In the rows, 128 means zero.
The rows of Z fall into 4 groups, and each row is roughly a mix of its group's hidden directions.
Z, 130 rows:
[[159 147 112 120 156 121 110 163  94 138]
 [128 137 111  67 116 117 100 129 118 129]
 [116 123 128 157 117 131 145  71 115 108]
 [160 122  96 133 158 103 100 133 155 120]
 [157 108 120 169  93 122 135 132 158 127]
 [ 97 100  98 113  88 126 128 110 122 148]
 [104 106 120 123 137  82 127 161  99 124]
 [152  98 118 134 169 159 139 147 137 109]
 [143  97 152 111 144 145 162 161 133 109]
 [140 169 137 133 109 136 125  75 119 125]
 [ 80 114 104 147 124 148 114 130 143 159]
 [128  96 147 172 106 149 125 151 148 128]
 [130 142 166 108 136  95 101 161 127 145]
 [ 88 116 147 129 151 134 101  96 110 149]
 [ 93 104 147 131 148 141 125 129  97 167]
 [156 118 102 117 132 117 162 110 142 169]
 [ 80 120 129 115 106 137 148  97 100 125]
 [126 145 131 138 116 140  86 174 123 103]
 [118 102 176 145 159 138 126 124 107 109]
 [146 156 105 100 117 142  96 153 114 154]
 [137 157 156 175 148 138 111 130 135 107]
 [117  81 120 128 110 146 173 114 133 128]
 [132 140 120  96  98 103 153 115 117 167]
 [133 144  91 112 148 154 146 164 144 147]
 [101 132 138 154  89 155 109 127 116 159]
 [146 133 156 146 158  83 127 114 102 130]
 [140 129 100  78 117 137 148 146 104 146]
 [120 129 113 129  86 151 131 175 126 150]
 [131 119 158 172 126  91 147 116 106 128]
 [124 116  87 143 110 142 170 143 151 119]
 [161 103 112 128 138 104 128 155 158  97]
 [105 153 126 132 111  95 143  82 114 115]
 [123 128 162 134 165 146 120 156 115  93]
 [ 89 147  93 147 131 136 117  96 127 153]
 [129 112 103 134 106  74 125 141 131 156]
 [119 158 127 155 110 132 118 106 125 178]
 [141 103 125 157 102 148 163 134 160 143]
 [129 123 100 115 169  82 126 145 119 139]
 [161 102 154 111 145 112 120 170 141 130]
 [118 123 102 154  96 127 139  95 152 159]
 [141 185  98 130 139 125 116 112 117 111]
 [118 151 133  93  77 131 130 129 121 101]
 [178 133 132 135 154 120 117 154 161 126]
 [106 167 114 142  96 133 131 140 137 168]
 [105 136 147 114 125 120 183 148 121 151]
 [102 168 130 131 129 157 154 106 126  97]
 [118  97 145 100 157 150 121 125 116 168]
 [154 132 159 133 139  90  84 129 130 121]
 [107 150  76 143 101 128 129 111 119 113]
 [125 178 146 130 156 128 106 125 112  98]
 [159 159 111 154 135  92 100 133 135 138]
 [130 147 113 133 139 131 176  84 123 143]
 [125 123 119 137 181 150  98 115 140 105]
 [146 123 105 102 148 120 150 135 143  79]
 [ 72 133 116 147 128 145 111  98 115 124]
 [136 105 164 134 155 149 134 137 157  94]
 [134 151  89 129 115 119 122 153  85 108]
 [143 121 139 131 135 120  60 133 128 121]
 [107 138 118 101  74 143 122 149 116 116]
 [170 119 129 132 143 139 117 165 164 143]
 [121 112 132 125  68 150 138 135 150 141]
 [ 93 103 135 112 127 162 108 133 114 164]
 [109 154 120 153 117  99 124 110  93  97]
 [111 178 135 128  92 126 106 112 134 109]
 [135 101 137 112 154 127 171  91 135 142]
 [114  87 143 100 145 104 114 154 106 138]
 [119 134 135 152  97 159 122 172 105 137]
 [102  84 157 139 150 127 149 150 118 116]
 [125 102 131 145 192 131 130 130 125 138]
 [157 118 176  98 145 118 142 140 144 135]
 [150 127 126 110 153 150 113 131 183 133]
 [130 128 116 101  83 147 141 110 166 134]
 [104 141 129 156 106 142 140 115 119 180]
 [114 122 104 172  93 151 141 107 124 139]
 [ 90 123 160 120  99 153 145 143 103 134]
 [135 169 100 125  86 132 129 103 144 117]
 [123 122 114  87  88  94 106 126 122 134]
 [105 135 144 121 110 145 185 118 111 133]
 [156 108 108 120 161 101 156 138 150 108]
 [ 94 142 102 105 120 127 142 162 108  98]
 [131 147 103  91 122  87 100 117 111 123]
 [133 105 108 162 148 156 138 116 165 110]
 [138 152 135 125 168 134 102 174 119 128]
 [128 138 143 140 146 138 147  79 145  92]
 [150 150  93 143 150  96 137 104 152 139]
 [116  97 123 182 125 153 127 129 151 132]
 [150 125 137 133 142 102 123  71 150 129]
 [ 88 152 107 152 141 141  95 126 134 152]
 [132 155 150 148 144 108  80 119 112 110]
 [160 123 162 111 148 122 126 132 171 148]
 [142  99 120 116 119  82 121 112 149 160]
 [ 97 140 112 142 128 124 139  85 118  88]
 [131 151 112  89 165 100 128 111 137 149]
 [144 124 135 135 113 104  91 174 153 129]
 [138 117 136 176 164 118 125 102 150 116]
 [156 117 123 130 120 140 113 180 131 162]
 [122 139 128 150 124 145 120 131 164  74]
 [112 133 158 136 125 137 159  94 101 160]
 [127 124 109  93 107 157 147 124 171 139]
 [167 144 103 121 129 112 130 120 156  87]
 [104 114 158 108 124 173 141 132 125  98]
 [115 180 103 103 134 135 151 108 125 124]
 [172 151 132 111 167 105 134 129 110 120]
 [136  99 101 147  98 127 122 119  81 135]
 [ 91 163  97 124 151 131 111 112 128 151]
 [128 130 136 104  86 124  87 141  99 138]
 [138 123 105 129 150 101  95 168 152 141]
 [107 129  75 121 127 137 126 127 103 163]
 [108 123 103 127 110  69 136 130 120 115]
 [130 126 142 150 116 183 153 133 154 135]
 [173 119 154 140 146 113 138 138 166 138]
 [116 139 108  90 140 166  98 136 147 113]
 [134 129 115 144 141 149 124  66 112 130]
 [150 119 133  99 165  94 140 147 139 104]
 [136 126 146  97 152  82  99 112 137 131]
 [127 175  91 124 125 110 113 141 101 114]
 [133  85 136 145 170 118 124 113 115 156]
 [ 99 119 113  96 150 129 144 176 127 121]
 [114  96 115  75 118 120 141 139 150 138]
 [ 86 145 151 119 101 146 122 151 108 152]
 [129 147 139 125 161 100  98 123 121 172]
 [ 91 115 119 150  91 151 141 110 154 137]
 [125 158 118 161 138 148 160 109 144  97]
 [144 135 156 146 159 109 126 103 164 104]
 [ 95 120 103 140  92 145 113 144 144 160]
 [142 140 147 177 127 130 106 116 100 100]
 [145  93 130 125 155 167 127 152 156 138]
 [154 102 127 144 125 129 174 115 161 144]
 [146 164 129 129  84 117 118 111 105 104]
 [138 182  98 119 136 118 142 100 139 133]]

Each list below has two rows that fit no group; the rest each fit one group, if only roughly. Name those rows in the order they come.
  Z_287: [ 74 123 132 126 126 157 136 146 105 152]
  Z_704: [149 141 116 167  83 148 150 122 127 129]
  Z_378: [142 150 109 136 186 144 139 130 111 136]
  Z_620: [ 86 126 129 137 112 155  92 131 106 151]
  Z_493: [127 134 123 140 113 154 161 164 148  91]
  Z_434: [163 100 108 135 121  89  95 134 131 136]
  Z_608: [137  84 176 146 123 126 130 130 109 141]
  Z_148: [128  94 154  90 140 122 158 112 124 103]
  Z_426: [100 117 119  79 148 110 125 110 100 127]
  Z_786: [112 126 115 150 129 155 145  88 110 166]
  Z_448: [126 121 143  77 141 137 165 133 150 113]

Z_493 Z_434
  Z_190: [132 129 148 119 129 183 127 150 161 136]
  Z_461: [113 111 170 107 139 115 134 100 116 163]
  Z_445: [123 175 143 124 120 130 153  88 113 144]
  Z_649: [ 94 141 141 115  78 143 132 129 157 124]
  Z_757: [112  76 138 121 133  95 106 104 123 127]
  Z_91: [150 130 102 112 168  99 142 155 151 128]
  Z_411: [107 114 139 114  99 141 116 136 132 183]
  Z_515: [123 149 131 153 106 136  86  95 115 150]
  Z_605: [103 173 123 135 167 150 112 125 112 122]
  Z_33: [136 136 112 115 114 130 140 154 174 168]
  Z_366: [141 107 122 158 156  86 128 138 130 159]
  Z_609: [126 163  89  90 147 146 143 131 134 115]
  Z_689: [107 126 117 113 132  97 109 177 114 105]
  Z_548: [124 116 109 186 149 141 103 126 127 121]
  Z_652: [126 164 115 125 161 153 120 158  98 114]

Z_190 Z_689
  Z_358: [126 104 156 118 167 121  92 116 101 135]
  Z_749: [162 106 145 164 117 102 122 123 143 159]
  Z_60: [108 134  99 111 140 104 163  90 128 114]
  Z_248: [146 117 145 165 115 126 118 115 168  95]
  Z_346: [ 91 102 145 116 118 125 150 120 123  83]
  Z_661: [131 144 106 156 110 159 117 165 102 144]
  Z_954: [164 130 124 138 131 113 164  89 138 103]
  Z_895: [137 176 113 112 106  94 139 120 112 110]
  Z_224: [121 135  99 122 125 157 157  93 122  92]
  Z_302: [121  96 175 138 120 117 114 148 118 159]
  Z_737: [139 165 121 137 102  87 117 147 105 112]

Z_60 Z_248
  Z_76: [146 106 122 151  94 149 150  96 137 102]
  Z_929: [ 82 127 128 123 131 145 114 171 113 151]
  Z_463: [133 117 153 135 129 126 167  76 135 137]
  Z_996: [132 102 105 143  85 118 100 134 134 161]
  Z_966: [164 100 122 126 151  93 127 107 128 158]
  Z_352: [106 101 141  86 122 166 125 140 141 144]
  Z_77: [160 153 116 127 167 119 127 165 119 108]
  Z_41: [125 162  89 121 149 106 143 149 148 151]
  Z_796: [126 144 179 157 115  95 115 126 127 123]
  Z_813: [137 129  89 141 145 128 164 131 167 146]

Z_463 Z_77
  Z_980: [140 114 131 194 143 124 119 138 134 127]
  Z_901: [128  88 115 113  79 141 153 127 121 127]
  Z_928: [125 114 120 169 159 137 102 104 160 125]
  Z_543: [152 156  97 139 112 115 160 126 163 116]
  Z_34: [109 105 129 161 167 110 155 151 116 124]
  Z_611: [123 114 112 139 106  99 117  78 118 153]
  Z_297: [108 109 123 109 137  92  78 120 122 139]
  Z_774: [110  92 119 134 129 116 123  73 112 130]
  Z_623: [139 144 102 110 105  97  93 143 109 152]
  Z_122: [124 138 142 137 170 160 123 110 154  96]
  Z_838: [110 119 129 146 176 121 115 141  91 151]
  Z_332: [115 114  97  98 146 137 164 150 154 140]

Z_122 Z_838
  Z_644: [140 127 126  91 156 138  93 153 100 140]
  Z_920: [115 142  96 128  95 142 135 157 153  96]
  Z_860: [131 147 144 125 192 136 134 126 126 108]
  Z_450: [139 117  84 135 170 121 150 105 141 133]
  Z_599: [ 97  94 124 116 134 165 130 133  99 155]
  Z_618: [105 118 112 138 157 132 114 101  79 130]
  Z_160: [154 138 165  93 107  97 131 109 119 136]
  Z_387: [141 159 148 146 152 129 169 122 125  95]
  Z_925: [164 130 129 104 103 104 115 157  94 122]
  Z_326: [143 127 131 175 102 143 143 120 160 153]

Z_160 Z_387
  Z_511: [114  98 115 148 152 128 143 126 179 136]
  Z_708: [141 110 142 142 102 113 183 144 143 128]
  Z_986: [ 98 154 107 136 130 165 161 117 151 133]
  Z_306: [142 105 147 100 167  93 127 116 108 116]
  Z_687: [113 137 143 101  98 117 146 143  84 107]
  Z_545: [147 107 162 127 123 151  98 146 125 166]
  Z_595: [120 162 126 111 112 109 137  86 162 120]
  Z_111: [130 113 168 142  85 150 107 120 109 132]
  Z_501: [141 114 153 127 116 136  88 159 156 100]
  Z_35: [115  97 128 135 120 170 135  99 106  98]
  Z_259: [ 89 118 133  94 116 119 119 148  94 104]

Z_511 Z_501
  Z_959: [117 152 117 171 131 154 114 141 166 118]
  Z_178: [108 134 106 125 168 124 159 155 116  99]
  Z_29: [180 147 132 147 116 114 106 158 121 134]
  Z_307: [102 111 142 118 122 133 166 103 151  93]
  Z_580: [110  93 157 122 118 147 153 147  98 150]
  Z_702: [131  99  83 121 154 131 127 143 148  96]
  Z_947: [139 117 134  90 113 103 159  88 131 121]
  Z_465: [139 115  89 138 123 123 140 127 147 181]
  Z_16: [141 144 106 138 123 174 143 163 143 149]
  Z_507: [131 122 168 129 103 142 119  79 135 111]
  Z_452: [146 152 126 177 108 159 131 140 134 148]
  Z_458: [128 176 130 153 133 130 100 151 152 146]
  Z_767: [118 132  99 141 169 155 119 147 163 131]
  Z_924: [ 99 153 104  89 157 145 141 134 113 119]
  Z_517: [ 99 169 120 105 138 125 160 136 120 157]

Z_959 Z_767
  Z_761: [134 135 152  97  84 165 137 132 142 135]
  Z_139: [143 112 132 146 156 162 166 147 107 111]
  Z_987: [104 100 151 103 111  90 113 115 113 109]
  Z_787: [125 112 114 127 143 150  93 153 107 171]
  Z_229: [171 125  91 109 116 132 145 158 143 138]
  Z_866: [139 102 124 130 154  98 102 108 169 140]
  Z_402: [116 145 100 108 107 155  94 159 117 142]
  Z_96: [129 134 164 147 131 134 123  78 132  97]
  Z_350: [149 151 140 140 142 127 106 132 181 107]
  Z_171: [132  96  93 141 145 164 124 127 152 153]
  Z_651: [122 104 108 109 163 123  95 165 132 115]

Z_761 Z_866
  Z_918: [144 155 127 125 145 166  95 153 147 149]
  Z_533: [131 154 134 141 109 112  87 135  83 122]
  Z_542: [153 160 104 137 157 105 119  95 140 145]
  Z_646: [141 122 147 117 125 130  82 151  93 154]
  Z_417: [136 140  91 140 129 113 120 122 157 176]
  Z_758: [115 129 114 128  98 146 179 137 144 101]
  Z_755: [156 156 128 149 131  91 118 109 161 143]
  Z_460: [139 121 128 139 117 103 108  80  91 116]
  Z_459: [129 114 100 123 159 104 159 157 146 152]
  Z_290: [112 104 125  99 113 131 154 135  79 144]
  Z_709: [112 125 141 147 150 124 139 105 107 181]
  Z_910: [156 117 133 115 107  98 143 161 118  90]
  Z_247: [139  95 167 164 109 131 128 106 119 144]
  Z_799: [116  88 112 105 143 162 157 121 112 142]
  Z_629: [ 83 127  99 137 135 154 106 132  96 137]

Z_918 Z_910
  Z_591: [ 98 104 138 147 131 142 169 127 107 159]
  Z_578: [120 153 120 144 157 152 124 168  94 122]
  Z_262: [108 104 103 104 118  90 157 123 153 121]
  Z_714: [128 121 111 158 177 156 139 142 108 138]
  Z_37: [156 142 129 106 106 129 135 155 178 125]
  Z_392: [136 129 160 135 149 111  89 134  85 125]
  Z_167: [151 115 128 128  97 153 160 157 101 109]
  Z_896: [116 109 174 113 127 108  89 115 133 143]
  Z_433: [124 139 106 131  98  84  90 135 134 115]
  Z_424: [137 143 136 150  74 148 133 103 138 111]

Z_896 Z_433
  Z_299: [125 121 163 145  83 135 127  96 139 108]
  Z_753: [ 94 126 130  92 141 143 147 137 117  85]
  Z_621: [148 113  87 139 130 133 130 154 115 172]
  Z_732: [151 141  85 150 135 128  96 160 118 136]
  Z_942: [ 93  92 128 167 152 137 106 118 123 131]
  Z_337: [102 118 163 105 148 120 119 163 114 156]
  Z_565: [154 132 152 142 147 101 119  92 101 104]
  Z_152: [144 123 170 110 160 162 155 133 128 130]
  Z_408: [181 109 123 144 134  96 125 122 128 153]
  Z_596: [124 115  83 149 121 103 101 142  97 129]

Z_152 Z_596
  Z_330: [148 146 105 131 117  86 152 101 118 155]
  Z_163: [ 94 139  85 116 156 133 151 143 137 145]
  Z_716: [101  98 159 128 123 131 173 118 109 116]
  Z_765: [127  88 120  95 146  88 129 136 136 150]
  Z_414: [126  99 145 112 130 147 132 154 103 174]
  Z_726: [132 154 137 146 124 108 145 119 142 184]
  Z_606: [143 125 139 128  90 132  88  95 146 109]
  Z_727: [ 98  97 163 141 110 139 140 127 111  95]
  Z_566: [130 162 139 118 129 123 151  81 128  95]
  Z_234: [161 165 126 121 134 132  92 158 131 149]
  Z_885: [121 154  92 115 113 149 109 141 143  87]

Z_606 Z_234
  Z_274: [165 110 122 150 156 102  98 108 138 142]
  Z_492: [132 107 161  86 155 139 157 118 136 131]
  Z_971: [135 141 150 154 121 126 156  97  84 116]
  Z_364: [145 166  82 101 142 140 131 125 144 135]
  Z_483: [103 148 138  82 139 143 118 138 106  97]
  Z_640: [136 150 129 136  97 132 136  81 157 105]
  Z_922: [159 152 138 141  82 118 117 128 155 110]
  Z_51: [169 122 149 142 152 110 111  88 123 122]
  Z_439: [124 121  89 105 176 137 135 114 121 105]
  Z_371: [123 101 117 131 149 138 189 116 126 125]
  Z_728: [111 143 168 132 119 117 108 131 103 172]
  Z_855: [ 94 147 145 115 144 122 128 143 109 177]
  Z_909: [123 166 125 157 111 152 131  96  99 142]

Z_971 Z_909
  Z_141: [141 165 127 134 137 134 167  95 157 126]
  Z_951: [151 145 130 148 128 175 118 153 128 160]
  Z_747: [139 164 168 158 125 129 121 104 117 151]
  Z_537: [129  76 132 141 116 115 132 110 163 150]
  Z_455: [157 125 129 115 143 105 125  99 175 108]
  Z_773: [ 80 137 122  96 120 143 128 108 104 105]
  Z_656: [114  79 143 113 164 123 152 138 142 132]
  Z_807: [170 147 154 126 150  85 134 129 121 134]
  Z_873: [120 142 121  81 148 123 132 169 135 105]
  Z_592: [171  98 138 149 136 117 107 102 135 103]

Z_747 Z_455
  Z_883: [ 96 143 132  98 125 130 143 116 135 179]
  Z_616: [144  99 104 173 135 146 133 150 114 149]
  Z_891: [130 151 136 144  68 136 111 143 143 125]
  Z_195: [120 132 133 168 122 125  75 129 101 125]
  Z_673: [142 104 148 153 125 165 133 152 150 160]
  Z_486: [106 153 131 145 116 133 133  72 141 110]
  Z_830: [139 123 135 107 163 131 150 156 167 103]
  Z_499: [130 112 180 120 138 160 114 103 121 113]
  Z_558: [144 110 146 153  84 132  92 136 133 109]
  Z_516: [100 114 118 111 156 117 167 121 142  92]

Z_883 Z_830
  Z_98: [149 173 102 124 108 162 121 141 131 144]
  Z_551: [150 180 104 149 103 133 110 127 121 134]
  Z_792: [148 171 127 149  97 147 112 138 152 109]
  Z_619: [129 181 163 105 125 118 132 113 117 142]
  Z_500: [141 180 113 146 132 119 105 114  97 134]
  Z_641: [144 172 119  99 102  99 125 146 128 112]
  Z_3: [140  79 109 159 130 139 155 114 143 118]
  Z_74: [150 135  94 146 143 149 100 157 159 131]
  Z_835: [102 126 106 151 149 144 134 118 117 179]
  Z_177: [128 102 111 140 142 145 103 183 131 127]

Z_792 Z_177
